One turn moves every row onto another: examples first, then more rows asked
K55: -.04, .05, -.09, .07, -.20, .03, -.35, -.04, -.01, .04, .04, -.06, .30, .24, -.05, .05
K324: .03, .26, -.05, .03, -.04, .12, .10, .01, .01, .34, .02, -.09, -.19, .08, -.08, -.17
K259: .13, .02, -.05, -.22, -.03, .04, -.09, .11, .05, .30, .30, -.08, -.16, -.01, -.05, -.07
K950: -.04, .17, .20, -.09, -.21, -.15, .10, -.16, -.12, .18, .21, -.05, -.10, .09, .15, -.03
K707: .21, .06, -.05, -.18, -.06, .04, -.08, .09, .08, .22, .36, -.08, -.16, -.01, .05, -.01
K504: .07, .18, -.07, -.03, -.10, .10, -.09, -.10, .12, .18, .15, -.11, .19, .41, .17, .23
K588: -.08, .21, .05, -.14, -.30, .03, -.02, .10, -.21, -.01, .08, -.20, -.01, .37, .19, .05
K250: -.21, .15, .03, -.17, -.26, .03, .01, .13, -.24, .15, -.02, -.22, -.04, .38, .05, -.07
K835: -.29, .03, -.03, -.13, -.24, .13, -.05, .15, -.24, .05, -.04, -.26, .07, .20, .05, -.07
K829: -.09, .06, -.14, .08, -.16, .01, -.34, -.04, -.02, .10, .03, -.06, .28, .25, -.11, -.01
K534: -.03, .14, .20, -.05, -.21, -.13, .07, -.13, -.13, .10, .22, -.05, -.03, .01, .22, .02
K607: -.05, .17, -.07, .06, -.03, .19, .09, .03, -.02, .33, -.01, -.13, -.10, -.06, -.10, -.24
K759: .20, .04, -.02, -.17, -.04, .05, -.08, .12, .04, .17, .35, -.10, -.08, -.06, .05, .00
K78: .17, .06, -.03, -.21, -.04, .03, -.07, .10, .05, .25, .31, -.09, -.19, .02, -.01, -.04
K661: .03, .10, -.08, -.01, -.11, .17, -.09, -.08, .10, .07, .16, -.14, .28, .26, .18, .21
K453: -.07, .15, .05, -.12, -.30, .08, -.02, .12, -.22, -.11, .08, -.21, .09, .30, .24, .07
K589: -.16, .02, .18, -.03, -.16, -.05, .04, -.11, -.16, .08, .16, -.10, .06, -.15, .15, -.06
K988: .13, .33, -.01, .03, -.11, .07, .10, -.01, .00, .29, .11, -.05, -.18, .16, .01, -.12
K572: .03, .12, -.07, .05, -.20, -.03, -.31, -.06, -.02, .06, .08, -.01, .23, .35, -.04, .08
K677: -.10, .14, -.09, -.04, -.05, .11, -.07, -.07, .11, .36, .06, -.14, .08, .44, -.03, .08
K922: -.18, .08, -.14, -.07, -.03, .14, -.11, -.05, .07, .37, .01, -.17, .14, .34, -.08, .04
K678: .09, .00, -.06, -.18, -.01, .08, -.09, .11, .04, .28, .27, -.11, -.15, -.05, -.06, -.10
K16: -.04, .14, -.10, .04, -.19, -.04, -.32, -.06, -.01, .16, .03, -.04, .17, .38, -.13, .01
K735: -.19, .08, .17, -.10, -.13, -.12, .09, -.12, -.15, .31, .11, -.09, -.13, .02, .03, -.12
K381: .15, .19, .00, .10, -.11, .21, .08, .00, -.01, .01, .16, -.10, .08, -.13, .17, -.03
K733: .23, .34, .02, .04, -.15, .09, .12, -.03, .01, .16, .18, -.05, -.12, .13, .12, -.03
K47: .02, .20, -.07, -.05, -.08, .11, -.08, -.10, .12, .29, .12, -.12, .11, .46, .07, .17
K509: .15, -.04, -.06, -.16, -.01, .10, -.11, .11, .03, .18, .30, -.13, -.04, -.13, .00, -.06
K871: -.11, .09, -.13, .03, -.17, -.04, -.31, -.06, .00, .18, -.01, -.04, .19, .36, -.15, -.02
K789: .02, .17, -.11, .03, -.21, -.04, -.31, -.06, -.01, .13, .06, -.03, .19, .38, -.07, .07
K919: -.21, .03, -.03, -.13, -.26, .14, -.05, .15, -.23, -.04, -.01, -.27, .13, .14, .13, -.05
K294: .18, -.01, -.04, -.18, -.06, .09, -.11, .10, .04, .14, .34, -.12, -.07, -.09, .03, -.04
K957: -.12, .19, .04, -.14, -.27, .02, .00, .10, -.20, .09, .04, -.19, -.06, .42, .12, .01
K603: -.05, .11, -.08, .10, -.04, .23, .06, .05, -.05, .19, .02, -.14, .01, -.14, -.04, -.20
K69: .00, .12, -.04, .11, -.08, .22, .05, .01, .00, .06, .07, -.16, .10, -.18, .07, -.12
K739: -.20, -.03, -.14, -.01, -.03, .23, -.11, -.04, .05, .30, -.02, -.21, .23, .20, -.04, .04
K972: -.09, .07, .20, -.03, -.20, -.07, .08, -.15, -.15, .06, .21, -.05, .03, -.09, .22, .01
K774: .23, .28, .03, .06, -.14, .14, .09, -.01, .03, .03, .22, -.07, .00, .01, .17, .00
K489: .07, -.03, -.05, -.17, -.01, .09, -.10, .10, .03, .22, .26, -.13, -.07, -.10, -.04, -.08
K213: -.24, -.02, .14, -.04, -.13, -.03, .03, -.10, -.17, .17, .12, -.11, .02, -.14, .08, -.10
K750: -.12, .06, -.12, .07, -.14, .01, -.32, -.02, -.05, .17, -.01, -.06, .24, .27, -.15, .01
K583: -.05, .03, -.10, -.01, -.07, .23, -.14, -.06, .06, .08, .12, -.18, .32, .16, .13, .17
K643: .01, .10, -.08, .06, -.19, .01, -.33, -.05, -.01, .03, .09, -.05, .28, .28, -.02, .07
K820: -.10, .15, .20, -.09, -.17, -.18, .07, -.13, -.15, .27, .14, -.05, -.16, .11, .09, -.07
K856: -.16, -.05, -.13, -.01, -.02, .26, -.13, -.03, .07, .16, .04, -.22, .33, .14, .04, .10
K979: -.14, .06, .01, -.12, -.28, .10, -.05, .13, -.22, -.09, .05, -.22, .13, .19, .21, .00
K626: -.25, .10, -.02, -.16, -.24, .08, -.03, .14, -.25, .12, -.06, -.23, -.02, .31, .01, -.09
K895: -.24, .02, .15, -.08, -.11, -.08, .04, -.11, -.16, .25, .08, -.08, -.06, -.06, .04, -.13

K583 moves to K856
K820 moves to K950
K509 moves to K489
Now these:
K603 moves to K607
K957 moves to K588
K16 moves to K789

One turn moves every row onto another: examples first, then more rows asked
K200: -.11, .00, .09, .04, -.06, -.14, .05, .06, -.03, .07, .01, -.25, .13, .16, -.03, .02, -.10, .11, .04, -.02, -.08, -.02, -.07, .05, .20, .34, .06, -.15, .11, .08, .11, .18, .11, .14, -.29, .34, -.07, -.31, -.02, .00, .03, .13
K425: -.14, -.13, .01, .43, .00, -.03, -.06, -.08, -.14, -.06, -.25, -.02, .14, .09, .06, -.13, .17, .06, .01, -.13, .05, .11, .13, -.04, .01, -.06, .07, -.02, -.01, .03, .01, .13, -.05, .14, -.15, .06, -.01, -.52, -.07, -.01, -.05, .02
K160: -.09, .03, -.18, .02, .01, -.13, .02, -.23, .03, .08, .04, -.08, .09, .09, .07, .16, -.04, .00, .09, -.15, .13, -.20, -.23, .22, -.04, -.12, -.02, -.13, -.03, .06, -.10, .28, -.27, -.22, -.08, .13, .24, -.15, .07, -.01, .11, -.01
K555: -.16, .08, -.07, .44, -.09, -.04, .06, -.24, -.06, -.25, -.22, -.12, .05, .30, .08, -.17, -.03, .16, .01, -.10, -.09, .07, -.11, -.14, -.04, -.05, -.03, -.04, -.05, -.18, -.10, .18, -.11, -.08, -.16, .05, .12, -.48, .03, .02, -.10, -.05
K962: -.11, -.06, -.01, .38, -.06, -.07, .07, -.07, -.04, .11, -.22, -.11, -.04, .23, .25, -.07, .09, .19, .12, .10, .00, .14, -.01, -.01, -.15, -.08, -.02, .02, -.03, -.04, -.15, .20, -.13, -.01, -.23, .05, .12, -.30, -.13, .02, -.02, .08
K215: -.18, .09, -.18, .34, -.16, .07, .05, -.15, -.06, -.17, -.15, -.06, .08, .04, .10, -.13, -.05, .31, .16, -.08, -.17, .16, -.04, -.18, -.11, -.01, .04, .19, -.05, .08, -.02, .12, -.11, .02, -.11, .00, .04, -.31, .00, -.10, -.11, .21
K89: .06, .15, -.08, -.07, .09, -.12, -.01, -.01, .10, -.26, .10, -.03, -.14, -.05, -.13, .12, -.12, -.09, -.18, -.05, -.26, -.02, -.29, .09, -.13, -.16, .12, .10, -.22, -.05, -.17, .23, .11, -.10, -.03, .22, .13, -.13, -.02, .02, .09, .14
K892: -.10, .13, -.02, .34, -.09, -.16, -.17, .04, .09, -.05, .09, -.32, .17, -.03, -.18, -.26, -.01, -.13, .02, .02, -.09, -.25, .08, -.06, -.23, -.10, .03, .01, .00, -.19, -.23, .00, .06, -.03, .06, .05, .04, -.13, -.07, .14, -.19, .03
K386: -.08, .01, .05, .04, -.03, .05, -.21, .08, -.06, -.09, .24, -.15, .19, .10, .01, -.12, -.04, .06, -.11, -.12, -.27, .02, -.22, -.01, -.01, -.17, .05, -.20, -.25, .08, .27, .15, .08, -.12, -.10, .35, -.05, .02, .17, -.12, .12, .28
K91: -.33, .19, -.15, -.03, -.04, -.04, .02, -.20, .02, .07, .00, -.06, .17, .12, -.22, -.06, .05, .06, .07, -.05, .07, -.21, -.07, .04, .11, -.05, -.06, -.04, -.03, .01, .04, .01, -.24, -.25, .11, -.03, .21, -.07, .10, -.09, .05, .03
K587: -.13, -.10, -.22, .35, -.03, -.13, -.08, -.07, .04, -.20, -.26, -.18, .05, .05, .19, -.12, -.12, .10, .10, -.16, -.08, .11, -.01, -.11, -.06, -.16, -.01, .13, .18, -.21, -.12, .16, -.02, -.05, -.31, .23, .11, -.30, -.01, .20, -.02, .17
K699: -.30, -.10, .08, .09, .05, -.18, -.12, .02, -.04, -.02, .10, -.23, .12, .25, .10, -.11, .16, .01, -.19, .02, -.23, .08, .00, -.04, -.03, .04, .01, .00, .05, .08, .22, -.06, .23, -.14, .03, .31, -.13, -.15, .04, .03, .18, .29
K584: -.28, .10, .00, -.06, .18, -.17, -.12, -.20, .02, .04, .02, -.16, .20, .09, -.01, -.05, -.18, -.06, .18, .02, .22, -.15, -.14, -.01, -.02, -.12, -.09, -.06, -.01, -.16, -.13, .12, -.04, -.14, -.20, -.01, .29, -.22, .10, .01, .06, -.16
K433: -.13, .17, -.28, -.04, -.01, -.02, .04, -.05, -.07, -.31, -.03, .13, -.01, -.02, -.17, -.01, -.09, .07, -.10, -.17, -.33, -.07, -.14, -.04, -.14, .07, .11, .27, -.19, .12, -.01, .07, -.02, .03, -.04, .20, .04, -.26, -.08, .01, -.04, .20
K284: -.27, -.04, .05, .14, .00, -.14, .00, .05, -.10, .16, -.02, -.23, .14, .19, .01, -.08, .02, .09, .01, -.17, .08, -.06, .05, .16, -.01, .07, -.04, -.02, -.05, .19, .23, .16, .21, .04, -.27, .32, -.14, -.40, -.05, -.06, .10, .21
K233: -.12, .05, -.08, .04, .02, -.28, .06, -.13, -.02, -.04, .04, -.08, .14, .19, -.01, -.03, .01, -.20, .17, -.21, .08, -.23, -.17, .00, -.01, -.15, -.04, .06, -.19, -.03, -.05, -.07, -.27, -.20, -.06, -.09, .31, -.17, .07, -.07, .06, -.02
K167: -.03, .08, .16, -.03, -.13, -.11, .00, -.10, -.06, .15, .02, -.09, .22, .04, .06, -.06, -.10, -.07, .15, -.07, -.09, -.02, -.24, .19, -.02, .14, .13, -.15, -.06, .05, .30, .25, .08, -.12, -.18, .32, -.10, -.18, .18, -.17, .02, .17
K202: .02, .00, -.26, .03, .10, .02, -.05, .00, .13, -.28, -.04, .07, .00, .04, .00, -.11, -.21, -.17, -.05, -.26, -.16, .05, -.25, -.01, -.04, .00, .15, .14, -.08, -.23, -.03, .17, -.05, -.01, -.25, .33, .27, -.19, .08, .13, .00, .10
K461: .03, -.09, .07, -.04, -.20, -.07, .05, -.04, .00, .07, .28, -.25, .23, .06, .07, -.01, -.20, .08, .14, -.09, -.07, -.02, -.23, -.11, .13, .11, .07, -.21, -.12, .09, .14, .18, .04, -.02, -.24, .27, -.06, -.05, .07, -.17, .01, .12
K338: -.28, .15, .05, .16, -.27, -.10, -.09, .12, .09, .04, -.08, -.15, .12, -.08, -.35, -.05, -.05, .00, .01, .02, -.04, -.20, .05, -.12, -.04, -.05, .02, -.12, .02, -.08, -.04, -.15, .03, -.04, .21, .06, .05, -.15, -.06, .01, -.10, .08
K743: -.17, -.13, .12, .03, .00, -.13, -.27, .12, .07, -.03, .05, -.12, .12, .07, -.19, -.09, -.19, -.10, -.01, .10, -.01, -.11, -.06, -.21, -.25, -.21, -.10, -.03, -.01, -.25, -.17, -.07, .11, -.13, -.05, .14, .11, -.06, -.07, .17, -.07, -.08
K281: .15, .11, -.08, .14, .04, -.08, -.15, -.07, .06, -.38, -.05, .13, .06, .08, -.25, .09, -.10, .04, -.08, -.15, -.14, -.06, -.11, .09, -.15, .01, .06, .22, -.20, -.07, -.09, .02, .07, -.11, -.08, .16, .23, -.23, .05, .20, .04, .19
K472: -.02, -.08, .10, .02, .01, -.16, .02, -.34, -.07, .03, -.03, .00, .22, .01, -.08, -.06, .00, -.12, .17, -.18, .16, -.09, -.09, .15, .03, -.13, .07, -.01, -.04, .10, .01, .20, -.24, -.15, .03, .03, .06, -.16, .14, -.18, -.06, -.05
K769: -.20, -.09, -.01, .34, -.16, -.09, -.14, .19, .21, -.09, .02, -.27, -.02, -.03, -.09, -.02, .04, -.10, -.16, .09, -.07, -.06, .01, -.09, -.23, -.08, .05, -.15, -.05, -.20, -.13, -.01, .18, -.09, .08, .17, .17, -.17, -.21, .04, -.03, .16
K186: .05, .02, -.02, .00, .06, -.04, -.08, -.19, -.08, -.40, .04, .12, .14, -.07, -.20, -.07, -.07, -.05, -.24, -.24, -.21, -.02, -.16, .09, .02, -.22, .11, .04, -.21, -.01, -.02, .22, .09, -.21, .01, .22, .11, -.11, .04, -.08, -.05, .25
K229: -.22, -.09, -.13, -.03, .08, -.17, -.06, .03, -.02, .02, .23, -.34, .23, .18, .05, .01, .05, .10, -.08, .08, -.13, -.13, .06, -.06, .14, .14, .00, -.04, -.02, .12, .05, -.01, .21, .04, -.24, .32, -.06, -.15, -.16, .05, .15, .28
K877: -.25, -.03, .07, .22, .03, -.17, -.17, .03, -.05, -.12, .00, -.09, .22, -.07, -.10, -.20, .20, -.22, -.25, .07, -.18, -.08, .12, -.13, -.06, -.16, .08, -.09, -.04, -.12, -.10, -.08, .23, -.06, .12, .06, .07, -.19, -.17, .02, -.04, .15
K784: .00, -.14, .00, -.08, -.08, -.08, -.01, .01, .03, -.13, .19, -.20, .20, .21, .01, .01, -.01, .24, -.10, .02, -.27, .06, -.15, -.09, .20, .06, .00, -.09, -.02, .00, .16, .09, .13, -.20, -.17, .27, .05, .07, .09, -.04, .13, .29

K229 moves to K784
K769 moves to K89
K338 moves to K433
Now these:
K584 moves to K587
K186 moves to K472
K167 moves to K284
K892 moves to K281

